In the data rows, the value 128 means zero.
Here are some numbered points:
[ 41 130 138 194 105 148 192  63 235 130 124  39  87 121 102  95] 0
[ 71 154 156 210 168  88 186  52 181 183 139  13 146 155  84 140] 1
[ 76  75 122 112  93 126 136 115 148 123 147  87 104 130 147 118] 2
[ 60 119 148 168 131 174 170  77 210 122 125  44  78 135 121  94] 3
[ 81  61 137 171 106 177 162  72 203 106 130  37  64 136 134  85] 4
[141 129 182 141 236 159  37 183  76 100 101 154 144 232  90 100] 5
[154 139 133 133 147 143 107 145 117 134 116 179 116 129 135 108] 6
[ 99 132 118 149 133 120 124  89 157 170 149  87 142 146 110 154] 7
[202 136  69  51 150 108 100 108  86 142 140 207 130  68 148 112] 8
[ 46 157 159 182 168  90 170  47 195 154 102  35 148 163  87 120] 9
[187 118 120  77  81 114  94 176  61 105 121 218 144  40 167 153] 10
[168 145 120 114 145 123  93 142 113 132 123 185 128 128 119 133] 11
[178  85 108  60  75 116 108 213 122  72 121 151  98  73 154 124] 12
[128 123 134 119 130 140 123 131 128 131 145 150 115 125 139 120] 13
[115 183 202 154 216 123 100 167 121  94 112 192  91 198  82 100] 14
[136 137 185 151 192 134  78 161  99 137 116 207 117 187 114 110] 15
[202 173 114  79  89 108 112 194  38 124 102 222 127  68 154 142] 16
[106 124 140 125 119 122 146 121 179 126 127 121 111 112 131 108] 17
[ 27  75 145 154  76 182 196  90 207 105 131  36  47 120 149  87] 18
[230 155  64  15 118  74 131 120  44 121 150 254 156   0 148 112] 19
[142 140 152 138 195 139  51 159 101 120 103 181 118 203 116 103] 20
[229 136  89  32 126  81 112 107  41 125 170 232 163  20 144 104] 21
[128 125 125 119 133 124 116 149 131 150 136 161 147 171 127 137] 22
[ 37  46 134  96  76 156 167  89 175  72 159  41  61 117 123  83] 23
[141 124 113 110 115 125 126 140 106 118 116 143 121  94 150 124] 24
[ 39  76 151  68  87 185 174  90 165  77 179  56  64 114 154  81] 25
[202 131 106  67 124  99 111 154  39 120 121 220 152  99 142 101] 26
[114 132 128 154 142 128 127 132 128 137 152 129 142 127 129 109] 27
[132 141 108 140 170 121  45 172  40 174 104 121 191 223 159 223] 28
[ 42 166 208 255 182 134 206   0 255 173 123   0 167 126  99 143] 29
[ 73  98 137 152 127 148 176  86 196 127 142  82 106 145 129 122] 30
[180  51 135   1  57  93 129 182 102  54 190 113  96  59 176 132] 31
[ 58 118 137 184 105 157 169  65 226 136 113  79  87 125 102 101] 32
[153 125  40  86 160 110  78 157  47 140 155 175 176 189 134 195] 33
[ 35  89 131 173  91 221 198  74 222 109 109  32  30 120 144 114] 34
[142  42 147   0  49 125 138 164  69  31 181 122 114  57 158 135] 35
[201 108  90  31 114 116 129  86  93 115 133 195 120  53 154  89] 36
[141 101 120 132  83 138 140 120 174  94 120 137  89  81 166 112] 37
[ 36 127 133 255 129 176 178  29 255 133 121   0 103 111 120 138] 38
[138 149 159 135 168 140 114 156 124  85 140 194 116 151 108 108] 39
[ 90  97 137 184 105 170 156 104 244  95  84  94  83  97 142  87] 40
[122  42 123  47  96 137 131 172  98  69 166 122 125  97 162 133] 41
[116 123 104 135 149 130  79 138  98 180 142 118 168 182 126 169] 42
[208 138 113  44  40 108  96 187  78  97 120 194 123  64 190 139] 43
[ 87 135 117 168 121 142 156  92 181 122 104 112 101 141 103 109] 44
[ 81 110 126 110  91 147 158  85 189 112 155  65  89  88 122  94] 45
[117 138 135 148 109 126 161 109 164 151 130  98 120 115 116  93] 46
[ 89 142 152 168 125 126 159  85 221 146 118  81 119 119 111 110] 47
[186 163  94  83 104 108 108 150  57 121 152 212 149  75 141 138] 48
[107 131 103 145 142 126  76 139  99 187 140 107 178 189 134 180] 49
[138 136 195 111 241 186   6 152  71 100  71 112 141 255  88  69] 50
[192 120 126  81  58 108 123 201  80 106 135 174 119  68 180 109] 51
[127  76 141 132  99 140 138 146 173  95 108 131  90  77 178  98] 52
[185 126 103  25  71 119 126 194  75 112 132 176 110  78 167 130] 53
[ 81 143 171 214 112 129 186  52 245 140 110  52 115 134 105  79] 54
[145 101 101  92 136 141  92 154  94 124 168 196 152 149 116 138] 55
[186 149 130 100 149 124  94 149  99 123 121 202 124 116 123 129] 56
[175 174 117 109  63 100 129 183 103 118 121 146 138  58 148 150] 57
[ 93 146 132 210 121  85 161  83 172 167 116  57 144 164 119 163] 58
[ 52 235 178 255 163 148 208   0 255 181  70   0 168  94  95 157] 59
[102 173 165 189 141  79 164  87 142 174 137  42 156 149 100 153] 60
[175 156 121  91  94 116 134 153  69 112 135 194 133  74 175 132] 61
[167 155 141 110 172 109  83 152  90 125 114 209 158 148 108 110] 62
[109 102 129 134 142 123 128 131 134 157 140  96 128 155 124 143] 63
[211 173  96  41  52  96 121 219  25 125 145 213 155  50 171 148] 64
[116 127 105 131 115  90 117 125 118 180 160  99 160 170 130 202] 65
[161 112  94 121 127 136 116 172  92 132 153 171 144 143 161 144] 66
[171  72 126   0  48 103 137 188  68  40 164 102 120  67 150 119] 67
[121 106 132 117 215 134  82 149  55 143 114 159 146 228  98 136] 68
[114 148 104 174 162  77 100 125 107 168 128 115 161 182  96 170] 69
[124 130   0 109 137 115  91 236  13 198 166 187 192 224 143 245] 70
[111 110 140 120 214 176  57 144  62 116  90 147 135 244 125 112] 71
[156 108 131  86  65 133 125 171 107  94 116 151  90  72 182 134] 72
[109 111 119 115 215 147  62 183  61 144 121 196 165 200 120 115] 73
[142 141 163 156 174 132  83 142 119 145 137 147 133 163 102 128] 74
[ 52 122 138 171 112 136 186  54 194 139 164  25 115 155  96 142] 75
[201 151  94  70 104  94 123 187  60 115 146 204 150  53 134 138] 76
[124 123 129 138 160 115 105 132 129 158 119 155 142 144 116 153] 77
[ 64 190 153 247 168  45 170  54 180 211 115  14 201 158  79 202] 78
[127 121 128 134 196 161  72 167  52 123 113 167 172 202 117 137] 79
[192 125  93  71 133 117  96 146  66 119 144 206 151 108 132 120] 80
[181 136 112  69 130  81 120 149  58 115 151 226 155  89 119 101] 81
[131 118 134 108 111 114 126 158 119 116 121 178 124  95 158 119] 82
[203 173 173 130 120 104 101 190  54 102 118 232 130  98 136 101] 83
[124 130  37 114 146  71  73 211   0 206 165 147 199 225 165 251] 84
[ 73  58 125 145 101 162 186 104 213  90 112  81  76  99 121 104] 85
[ 29  51 150 100  82 189 182 100 162  67 168  40  59 110 124  86] 86
[168 130 127  87  80 120 143 138  91 126 135 134 119  67 152 117] 87
[ 40 170 167 235 146  98 203  12 209 172 128   0 138 157  80 101] 88
[216 170 107 100 100  84  81 183  48 115 109 236 166  31 153 187] 89
[146 111 140 146 200 144  60 166  73 115 116 158 156 200 105 109] 90
[115 110 132 121 150 117 118 109 124 151 147 149 134 133 138 123] 91
[ 79 163 126 194 160 116 150  68 173 152 120  69 144 182 103 149] 92
[142 117 171 149 212 144   0 198  32 109  68  90 153 255 128 128] 93
[ 64 114 141 175 111 126 222  50 189 143 150   0 118 141 130 109] 94
[135 107 109 118 160 124  83 145 122 157 124 147 145 160 116 131] 95
[139 117 137 127 183 137  82 156 107 138 108 140 165 209 105 127] 96
[ 90 156 123 159 142 100 139  88 157 171 139  71 159 186  98 182] 97
[100 116  82 142 134 134 107 150 100 158 144 119 169 175 125 184] 98
[111 128 116 129 149 119 127 135 116 174 149 156 140 162 103 162] 99
[118 130 129 172 141 143 110 126 147 165 119  87 148 179 112 152] 100
[147 182 147 135 122 122 121 130 116 112 107 191 121 116 140 102] 101
[137 114 134  84  78 134 136 143 119  94 141 149 132  78 133 109] 102
[ 95 133 142 145 185 116  31 187  14 170 115 108 177 254 141 189] 103
[105 109 100 137 132 132 132 131 162 158 158 149 143 180 115 155] 104
[123 101  98 128 170 129  61 163  83 138 138 127 168 211  90 177] 105
[ 88  97 140 175  96 164 141 113 238 112  84 109  48 119 134 102] 106
[166 125 110  91 173 132  97 152 104 137 135 182 139 140 114 115] 107
[224 152  98  38  69 115 121 204  60 117 139 184 130  77 181 122] 108
[170 130  61  87 156 139  88 154  61 151 161 190 152 149 152 164] 109
[151 103 129  72  94 133 156 155 116 111 115 160 119  82 161 120] 110
[114 116 118 138 110 117 104 112 154 143 123 109 121 144 138 144] 111
[121  95 125 113 255 188  47 183  37 107 104 157 167 254 117  74] 112
[ 57 183 156 222 126 106 170  29 213 169 127   0 138 148  90  95] 113
[191 108 115  84  77 147 111 180 100 102 111 174 108 109 173 151] 114
[133 132  78 114 153  98  82 169  91 156 159 151 164 187 118 181] 115
[161  72 136  46  64 122 108 182  92  67 157 146  93  85 167 150] 116
[112 122 132 148 191 144  86 148 119 156 114 156 162 186 110 134] 117
[175 126 116  99 124 122 139 160 111 144 145 197 125  85 160 115] 118
[189 168 120  88 118 114 135  88 108 125 133 165 166  73 135 114] 119
[106 124 109 167 129 136 136 102 141 143 127 103 137 147 127 132] 120
[ 80 217 160 255 127 170 223  43 255 166  61   6 131  85 110 108] 121
[113 108 134 215  84 173 178 106 255 130  29 136  37 103 159  71] 122
[ 79 137 149 193 149 105 183  59 185 163 127  34 137 128  96 125] 123
[161  41 156   0  48 130 156 156 101  54 170 139 105  49 155 130] 124
[130 108 155 123 230 167  42 171  41 110  84 156 154 255 133  95] 125
[205 113  80  40 153 108 119 144  80 129 141 216 160  92 135 148] 126
[122  88 128 116  94 142 153 121 172 100 134  91 124  96 159 127] 127
[ 89 191 154 254 127 178 205  32 255 143  86  20 108 127 109 112] 128
[116 121 122  91 163 137 101 149 126 168 153 149 159 154 118 145] 129
[ 61 176 169 235 151  78 214   0 208 184 124   0 160 150  65 144] 130
[170 166 161 143 193 147  66 181  76 102 104 218 109 190 103 104] 131
[ 34 255 218 255 219  94 173   0 255 189  49   0 236  68  45 185] 132
[ 61 195 151 254 129 136 211  25 255 154  79  15 111 116 102 125] 133
[103 139 122 170 159 118 119 112 136 182 126 100 158 166 100 146] 134
[117  95 119 131 175 125  74 169  85 166 131 154 184 229 124 164] 135
[144 129 106 106 170 131  41 171  42 149 102 145 176 179 141 154] 136
[166 114 110  82 153 127  97 144  85 145 183 189 160 128 132 142] 137
[203 144 110 105 134 116  96 152  66  98 124 235 159  89 132 128] 138
[134 130 115 105 144 120 100 150  90 149 150 165 139 150 122 140] 139
[233 138  70  37 136  92  94 111  95 140 145 228 136  97 148 116] 140
[103  62 147  98  91 136 151 141 174  94 142  75  83 101 149  80] 141
[119 127  72 124 156 133  75 151  75 149 164 151 167 191 141 181] 142
[118 133  67 124 147 112  81 161  65 165 169 142 177 197 135 202] 143
[172 143 117  99 131 137 126 116 119 141 119 201 132  88 140 108] 144
[137 103 120 150 101 140 159 125 149 128 122 124 103 106 121  95] 145
[ 90 147 136 191 148 108 160  89 180 144 124  71 144 153 107 144] 146
[ 73 174 159 233 140  58 186  58 172 189 139  16 138 154  84 155] 147
[ 60 130 167 220 130 148 200  18 220 159 152   6  89 129 100  92] 148
[157 141 171 149 189 138  73 149 111 144 137 163 137 159  95 121] 149
[212 153 103  43  67  90 127 184  48 121 139 207 139  47 158 133] 150
[117 118 122 134 110 126 134 122 157 127 138 147 106 105 146 125] 151
[145 125 107 109 140 130 120 119 119 148 135 167 140 120 107 130] 152
[103 152  52 133  87  59 107 208  53 233 188  91 224 209 133 255] 153
[192 175 112  83 110 132  91 200  40  98 111 234 151  79 159 157] 154
[116 133 139 117 121 113 129 136 120 151 143 150 128 121 142 129] 155
[112   5 151 103  89 151 117 191 101  13 139 112  75  79 175 156] 156
[146  80 128  45  56 133 144 163 116 101 164 122  99  67 172 135] 157
[151  91 105  38  72 102 105 178  95 112 159 126 123 100 159 137] 158
[140 118 144 144 204 147  52 167  79 116 111 167 155 201 104 104] 159
[ 50  77 147 107  93 164 190  73 189 102 141  67  65  96 125 104] 160
[137 117 118 103 169 121  83 164  79 152 133 172 150 199 126 128] 161
[ 85 130 152 152 112 145 195  71 191 118 146  32  88 115 100  79] 162
[175 120 130 102 126 127 117 162  77 103 139 209 121  86 148 121] 163
[ 96  19 148  36  62 155 153 139 129  39 174  92  91  82 155 112] 164
[123  90 141  99  75 142 131 145 139  90 128 133 112  72 143 107] 165
[ 96 134 106 171 132 127 124  93 169 157 132  91 132 157 100 136] 166
[ 38 110 150 178 116 173 201  52 237 119 133   0  65 128 130  85] 167
Which two points above are nearest to each new point by angle, seen from the average point of the numbered points? Their numbers follow each, nearest first.
[180 126 149  88 175 124  67 143  76 103 101 219 162 147 110  80] 62 107
[208 122  94  78  45 141  95 240  89  89 110 185 113  76 189 141] 114 43
[187 121 110  64 178 122  90 152  83 120 120 205 152 124 119 133] 107 80
[177 226 143 154 138 112  99 205  64  94 113 234 125 101 130 153] 83 154
[ 83 110 129 169 136 130 135  89 153 154 135  40 120 168 114 127] 75 1
[111 148 102 190 146 115 128 103 140 185 152  72 137 184  92 147] 134 97
[122  39 140 197  65 182 139 150 255  88  23 185  50 117 182  94] 122 106
[ 71 109 124 183 106 140 189  77 215 141 137  52 115 130 113  99] 0 32
[170 129 115  70  82 122 139 160  95 104 135 154  95  86 150 117] 53 51
[150 127  63  92 144 116  86 154  66 134 148 171 158 162 137 177] 33 109
[117  68 146 139  93 143 110 143 193  93  98 131  77 116 177  90] 52 37
[214 162 117  65  47 118 104 216  94 103 100 191 104  80 159 148] 43 108
[170 109 109  27  69 122 131 187  86 100 139 161 111  76 166 130] 53 43
[104 119 145 142 114 123 153  93 162 116 125  84 122 135  98  97] 162 54
[139  66 130 110  64 129 106 173 169  79  91 133  96 102 187 123] 52 37
[174 149 106 103 148 125 118 119 129 135 143 199 138 105 139 116] 144 140
[130  88 136 129 127 138 117 151 144 101 107 138 109 114 162 103] 52 37
[134  51 122 123  92 153  66 189 142  24 101 159  84 100 170 148] 156 12
[140 138  27  96 128 115  97 224  28 174 157 197 177 184 144 211] 70 84
[119 127  46 147 125  74  89 162  72 206 181 105 188 204 112 253] 153 65
[ 90  40 132  70  71 154 147 105 153  73 139  92  80  76 139 104] 164 141
[ 88  32 137  73  71 145 154 127 157  38 153  83  85  73 131 124] 164 141
[151 119  70  91 162 125 112 135 112 125 161 163 148 159 125 170] 33 109
[ 54 150 156 202 106 157 205  74 237 126 134  21  92 136  99 109] 0 167
[172 114  68  73 139 127  68 139  51 131 136 198 164 136 166 161] 109 80
[130 119 101 110 155 120  85 133 120 148 147 155 156 154 128 140] 95 115
[121  48 156  74  68 152 127 133 139  68 144 124 106  98 168 100] 164 165
[192 206 162 146 168 100  81 199  49 121 124 255 138 125 114 132] 83 62
[162  20 122  57  48 150 117 207  79  28 142 135 104  61 184 141] 116 41
[169 144 123  79 202 121  75 151  52 109 111 246 131 153 123  95] 62 107
[104 126 129 130 115 133 139 121 164 126 129 119  99 102 145 110] 17 40
[145 176 157 151 180 125 116 157 133 108 124 187 123 172 100 107] 14 39
[143 116 126 116 123 143 135 142  90 105 148 180 109  97 137 117] 163 61
[197 251 182 137 141  95  65 255   0  48  94 255 146  74 126 223] 154 83
[145 119 130 105  88 130 118 149 130 118 140 147 107  98 148 116] 72 51
[198 147  95  77 135 104 129  62 125 139 112 168 137  56 144 106] 119 36
[136 121 112 105 143 123 107 141 122 131 167 148 147 124 113 147] 137 55
[118  91 136 120 108 134 163 107 156 128 132  99  96 113 145 117] 160 85
[117 131 152 128 195 138  56 161  90 156 102 146 166 224  86 137] 96 117
[119 108 144 194 123 174 125 123 229 123  32 128  63 152 150  81] 122 106
[191 134 133 109 183 106  84 143  55 115 108 232 143 143 123 115] 62 56
[214 172 106  55  38  93 110 237  45 107 126 193 146  41 157 164] 64 150
[139 114 132  97  88 132 153 135 134 128 127 140 117 100 157 124] 110 157
[ 99 209 154 255 115 162 235  42 255 174  45  32 108  62 123 116] 121 133
[219 136  55  26 147 101  93 104  77 141 134 221 123  47 155 103] 8 140
[209 213 143  97 115 128  80 200  17  96  93 255 119  83 137 160] 154 16
[123  70 128  98  89 150  95 184 134  58 120 156  84 102 166 139] 156 12
[115 110  75 115 126 136 116 150 121 133 131 149 143 138 141 160] 70 33
[155 161 198 151 242 177  22 213  76 107  86 168 123 227  78  85] 5 20
[163  60 107  91  68 154  76 205 125  45 129 159  81  85 172 142] 12 116
[125  80 133  95  98 128 146 134 126  97 134  97 105 102 129 139] 164 124
[146 146 124 115 180 123  76 170  89 128 110 205 145 140 138  93] 62 107
[131 127 101 140 168 136 101 142 124 157 150 132 146 166 119 153] 42 142
[ 39  92 145 163  90 170 188  85 210 117 126  42  62 124 135  90] 18 167
[153 123 101  90 128 110 105 145  99 134 163 180 140 117 136 115] 80 81
[147 125 119 137 163 122 121 135 137 143 135 139 138 148 117 135] 77 95
[113 143 192 173 218 140  43 130 100 123  79  78 145 240  80  89] 50 5
[123  14 142  27  71 166 150 130 127  31 156  93  72  90 137 123] 164 124
[ 68 222 198 255 178 127 179   0 255 170  79   0 179 105  81 171] 59 132
[116  44 127  66  66 153 167 116 160 103 162  98 105  76 135 118] 164 127
[125 112 181 116 203 176  45 135  94  99  83 108 120 219 104  74] 50 5
[138 128 102 104 103 133 129 161 142 153 156 159 139 150 128 151] 22 70
[140 200 219 139 248 122  65 207  93  77 106 255  85 213  80 102] 14 131
[214 255 209 168 171  83  67 255   0  66 101 255  86  96 109 197] 83 154
[203 163 101  78 150 110  99 156  46 113 123 239 170  93 142 131] 138 26
[157 109 117 109 154 149 104 151  76 126 131 189 155 126 141 119] 80 138
[122 121 121 140 160 107 109 127 131 160 122 145 142 142 115 163] 77 69
[113 161 158 190 125 122 164  89 194 130 112 108 122 125 112  90] 54 47
[ 76 139 122 179 142 103 130  97 151 173 151  76 162 165  81 169] 97 7
[121 147 197 162 239 142  40 156  88 114  87 134 148 253  89 145] 5 50
[ 92 115 142 145 128 139 199  73 192 129 138  57  93 132 112  90] 162 167
[160 155 118 117 179 114 111 126 100 133 134 213 150 145 129 112] 62 11
[113  90 129 162  91 164 141 134 211  85  91 117  88  94 150  96] 40 106
[220 140  56  24 132  94 118  81  79 127 123 243 149  56 152  94] 8 140
[136 160  88 119 119  76 107 167  70 189 142 118 191 167 127 223] 153 84
[137 137  97 145 151 117 130 122 117 152 144 107 165 143 111 149] 69 134
[110 111 127 139 217 175  62 168  48 130 103 152 180 231 107 143] 79 68
[129 125 121 108 100 137 146 137 122 121 141 115 112 119 145 115] 157 164
[116 135 111 154 154 131 113 134 156 164 133 134 145 153 116 137] 134 100
[202 181 140 110 123 108 102 204  53 112 113 244 152  77 143 114] 83 154
[200 142 113  93 101 103  72 194  48 127 122 235 164  62 162 169] 89 154
[ 86  79 117 140 116 148 161 117 178 111 123  94 100 123 122 120] 85 18
[ 75 104 147 144 119 142 166 103 172 130 135 106 100 130 121 113] 30 18
[137 183 162 162 174 137 127 141 139 109 125 176 122 167  96 109] 14 39
[156  61 141  42  67 109 135 159 130  72 167 106  88  75 169 117] 31 157
[173 155 137 112 165 119 118 171  72 117 129 210 147 151 115  97] 62 83
[185 121  85  61 155 112 109 145  90 137 139 193 161 109 127 152] 126 80
[181 154 130 108 175 113  73 161  57 119 119 243 144 141 133 118] 62 56
[212 129  57  38 154 105  91  98  96 123 123 223 122  79 139  87] 8 140
[ 98 108 129 180 110 163 154 107 200 107 117  78  97 109 142 112] 40 34
[138 103 118  87 107 152 135 150 122 132 142 135 100 107 139 103] 157 110
[168 137 142 116 167 119 113 138 101 135 119 207 130 137 110  87] 62 6
[129 122 139 120 117 141 152 140 139 106 108 120 114 116 140 109] 52 37
[207 164 117  99 162  92  90 153  40 109 107 252 128  76 142 117] 138 56
[153 142 159 145 179 138  84 146 119 141 141 168 137 151 106 122] 149 74
[129  85 135 124  93 118 115 167 127 109 118 142  95 120 139 148] 156 12
[130 101 135  95 149 142 111 143  99 104 149 156 116 144 121 127] 55 107
[ 83 145 109 190 130  98 141  90 158 204 149  57 160 183 111 204] 97 7
[143 106 138 112 121 123 112 142 131 134 162 171 118 112 142 112] 13 118
[ 92 149 165 245 142 125 174  42 255 150 111  38 111 118  98  88] 54 47
[217 140   0  43 131 157  52 152  67 115 169 223 176 140 170 209] 109 33
[ 99 105 134 131 158 124 121 117 123 152 149 141 138 153 133 125] 91 117
[205 136 122  60  51 110 102 196  63 102 125 161 120  71 186 155] 43 108
[147 142 109  92 141 129  83 146  90 158 143 193 133 149 113 134] 139 107
[ 57  15 180  57  57 144 144 114  98   0 174 102  95  88 136 140] 164 156
[214 164 121  68  95 108 107 196  40 117 119 235 134  71 161 142] 16 154
[104 124 108 140 175 114  54 179  22 174 118 131 170 246 122 207] 103 28
[134 151 135 138 128 129 133 119 101 132 115 162 141 126 143  97] 101 83
[159 117 120 129 117 135 129 161 111 129 144 164 131 127 161 125] 66 118
[118  96 132 162 120 164 148 119 188 123 103 117 113 114 151 101] 40 122
[104 133  95 147 148 118 116 158 105 169 157 121 174 183 110 218] 98 153
[163  90 119  52  66 141 114 197 118 100 124 158 120  81 164 112] 12 53
[154 135  80  55 164  97  96 138  97 133 128 189 152 141 131 154] 126 109
[131 118 137 132 138 134 112 137 116 148 116 168 117 171 107 121] 15 20
[167  63 136  32  55 121  96 197  79  59 158 154  92  86 179 169] 116 31
[139 121 149 157 145 136 110 136 126 142 141 178 125 155 123 115] 15 149
[ 61 183 141 233 168  14 158  79 133 228 130  35 211 180  74 218] 78 60
[151 115 132  89  98 145 118 123 133 119 126 155 115  87 134  96] 102 36
[124 134 167 153 242 165  52 167  93 132 109 133 144 244  80  98] 5 50
[126 118 188 130 220 180  18 132  71  86  45 102 123 246 112  78] 50 71
[135 151 116 159 139  97 128 139 118 160 150 108 157 139  99 162] 69 65
[117 116 118 119 196 136  63 133  42 135 114 162 150 248  98 128] 68 71
[163 202 137 136  82 120 118 183  83 104 104 179 139  63 136 165] 57 89
[ 71 118 147 151 145 140 134  95 184 115  97  66  97 153 125  93] 3 167
[ 88 140 117 149 108 105 140  85 171 169 163  77 156 143  92 146] 7 97
[ 29 118 155 195  94 145 219  26 221 133 166   0  95 141  95 130] 75 94
[130 157 157 174 192 128 112 128 121 152 135 163 134 157  91 124] 74 149
[154  97 121  69  81 134 117 175 121 110 128 151 117  94 153 118] 12 53
[125  80 139  87 121 127 128 145 117 112 155 155 131 130 128 124] 41 124
[106 138 131 166 164 120 149  84 157 167 141  67 135 145  98 126] 1 123
[170 129 129 115 169 110 100 133  78 120 116 199 140 143 126 112] 62 56
[169 108 132  65  83 124 143 145 100 104 109 154 125  79 161 105] 110 87
[ 42  76 144 160  78 181 182 100 219 103 116  58  43 117 148  89] 18 34
[ 88 136 117 147 158 129 109 134 143 187 136 132 137 188  99 179] 99 134
[187 156  70  73 100 111 102 166  33 120 146 220 155  91 160 153] 48 64
[155 145 130 119 155 140  98 163  85 130 132 189 174 136 125 121] 62 107
[134 140 194 141 247 163  10 176  90  97  61 166 129 227  77  92] 5 20
[182 128 109  80 124 117 133 150  95 142 144 205 133  75 151 116] 118 19
[130 111 139 115 120 113 141 101 162 131 118 106 124 110 127 124] 17 45
[ 43  79 140 102  78 178 204  79 197  97 162  49  65 119 111  90] 160 86
[153 138 113 136 141 154  98 128 138 141 115 158 125 156 125 119] 6 20
[108 139 134 152 142 145 120 129 127 157 129 147 141 158 114 134] 117 134
[ 91  49 126  62  79 136 166 111 160  72 147  96  77  89 156 112] 164 141
[ 80 196 178 230 166  63 172  60 161 199 132   5 171 172  76 167] 60 78
[185 120 105  89  66 142 105 207 105 102 114 174 116  88 165 139] 114 43
[112 116 113 129 118 134 122 123 153 173 150 118 154 175 100 155] 104 7
[147 122 134 139 204 140  34 171  40 117 104 113 158 255 103 154] 93 96
[140 141 114 104 110  90 111 133  88 132 156 197 159  88 138  99] 81 21
[218 183  87   2  51  81 109 154  50 118 152 220 151  13 189 165] 150 64
[145 114 126 112 170 129  96 147  97 147 140 195 172 191 129 140] 161 73
[ 64 125 121 184 132 134 171  61 176 149 137  28 129 158  96 128] 75 88
[123 101  43 112 140 142 102 176  85 134 127 168 149 180 169 180] 70 33
[180 136 118  71  68 112 111 159  99 113 125 163 126  84 168 140] 43 108
[126 128  91 121 146 133  85 152  84 141 161 160 161 172 141 158] 142 143
[ 88 110 149 146 148 118 128 107 138 154 147 130 131 140 135 117] 91 29
[ 52 107 137 163 105 162 178  63 186 128 166  27  97 128 116 100] 167 162
[101 120 114 128 122 140 144 110 160 124 129 144 107 117 134 114] 151 17
[153 135 190 148 230 187   0 167  49 107  59 124 117 255  96  76] 50 5
[ 69  85 129 132  93 166 170 104 169 110 134  79  74 118 142  94] 18 160
[182 137 135  95 192 125  90 145  15 128 107 243 129 146 128 103] 62 56
[254 147  73   5  97  49 116 136  57 125 133 237 152   0 182 151] 19 21
[142 107 103 101 134 138 100 149  98 123 155 181 145 135 124 135] 55 137
[121  50 132 145  80 151 139 154 201  75  90 155  77  85 172 108] 52 37
[ 38 131 149 215 127 140 197  14 221 152 136   0 107 139  74 102] 148 88
[130  56 146  66  78 137 161 135 130  65 132 106  76  67 127 111] 164 165
[137 127 138 123 140 143 113 127 124 139 149 152 123 135 133 125] 13 6
[139 154 126 130 177 121 106 138 121 139 162 175 150 151  95 141] 149 62
[132 116 132 133 130 116 118 135 135 144 161 144 130 126 126 125] 91 155
[152  89 134  77 107 126 130 122 145 115 117 149 119  95 143 118] 110 124
[ 75  14 138  58  83 137 159 116 143  80 165 100  90  97 106 108] 164 23
[ 65 230 188 255 184 172 181   0 255 174  40   0 167  88  73 158] 59 132
[106 107 131 145 127 122 134 120 141 158 139  85 129 142 122 142] 63 7
[165 182 171 145 199 138  90 184  99  99 123 229 128 182 101 104] 131 39
[133  78 142  97 108 148 110 152 116  67 119 147 111 116 147  97] 156 165
[140 115 113 114 110 131 131 146 129 103 124 142 101  97 148 111] 72 24
[233 165 125  80 141  87 112 146  50 101 134 246 159  65 124 121] 138 81
[177 134 141  94 149 136 116 146  99 136 130 212 131 147 140 110] 56 107
[125 125 125 156 158 132 109 122 110 136 148 154 133 159 103 130] 74 117
[181 101  53  59 161 141  65 152  90 131 156 209 166 136 151 179] 109 137
[ 90  39 149  66  72 147 166 130 141  52 168  90 100  95 148 118] 164 141
[120 134 125 127 182 113  83 134  97 146 126 146 147 191 116 120] 68 96
[ 31 105 154 171  82 169 204  47 225 120 162   9  76 119 127  90] 167 0
[218 158  70  39 134  79 114 133  46 105 139 246 150  27 168 107] 19 21
[132 119 177 129 238 184   2 138  55  94  54 124 134 255 105 100] 50 71
[182 183 146  93 122 108  96 157  59  97 123 246 129 116 149 100] 83 138
[174 197 146 139 122 130 111 162  74 109  96 217 117  95 124 141] 83 101
[110 137 154 174 101 130 172  79 206 135 115  81 114 122 120  92] 54 47
[167 133 139 103 120 129 106 127  81 122 129 201 122 108 137 112] 163 138
[141 114 150 143 183 153  57 156 108 144 112 144 160 213  96 120] 96 159
[118 118 124 137 206 142  86 153  85 133 125 132 149 218 104 132] 68 96
[182 145 120  71 129 108 125 143  84 118 150 200 121 101 132 107] 81 26
[119 115 148 132 125 123 132 116 151 141 157 136 121 124 133 112] 17 151
[111 168  79 153 150  61 103 153  67 222 151 101 216 198 104 249] 153 65
[ 65 205 181 255 160 133 205   0 255 161  83   0 165  99  90 148] 59 29
[ 81 151 144 149 157  96 156  69 160 143 108  83 150 142 102 120] 9 130
[218 136 124   0  31 124 158 221  71 116 155 153 109  75 173 123] 53 108
[ 93  39 150  68  78 142 149 125 140  65 164 102  92  88 138 121] 164 141
[102 113 145 146 149 121 126 114 135 148 140 138 130 138 135 123] 91 27
[137 121 130  91  91 115 148 139 116 119 114 140 105 102 145 108] 110 87
[163 137 113  95 103 127 122 163  93 125 135 146 132 111 158 124] 108 64
[124 131 130 122 116 134 124 138 145 128 136 143 105  97 147 112] 151 37
[110 140 184 152 247 162  46 132  69 120  70  75 134 255  77 113] 50 5
[150 125   0  78 157 157  84 214  35 101 171 222 195 210 194 242] 33 70
[159 102 141  77 126 134 122 148 107 104 138 188 120 125 139 114] 163 80
[122  61 121  90  63 139 134 129 145  89 135 118  95  90 150  90] 165 164
[145  97 118 105 131 149 113 151  97 111 124 170 139 113 143 119] 163 80
[160 110 148 101 115 134  90 186  88 116 101 161 112 127 165 112] 114 51
[170 120 144  99 177 129  73 143  79 111 109 208 155 150 107  96] 62 107
[123 130 141 157 172 134 117 112 140 148 107 132 127 176 105 109] 117 74
[171 106 122  91 118 159  93 175  83 102 102 170 113 151 163 138] 114 154
[156 147 141 145 146 122 137 127 105 126 131 162 127  97 129 128] 83 101
[244 152  95   8  88  91 124 132  40 104 137 234 145   4 150 136] 19 21
[125 119  56  93 136 127  92 160  65 137 153 163 177 147 144 185] 33 70
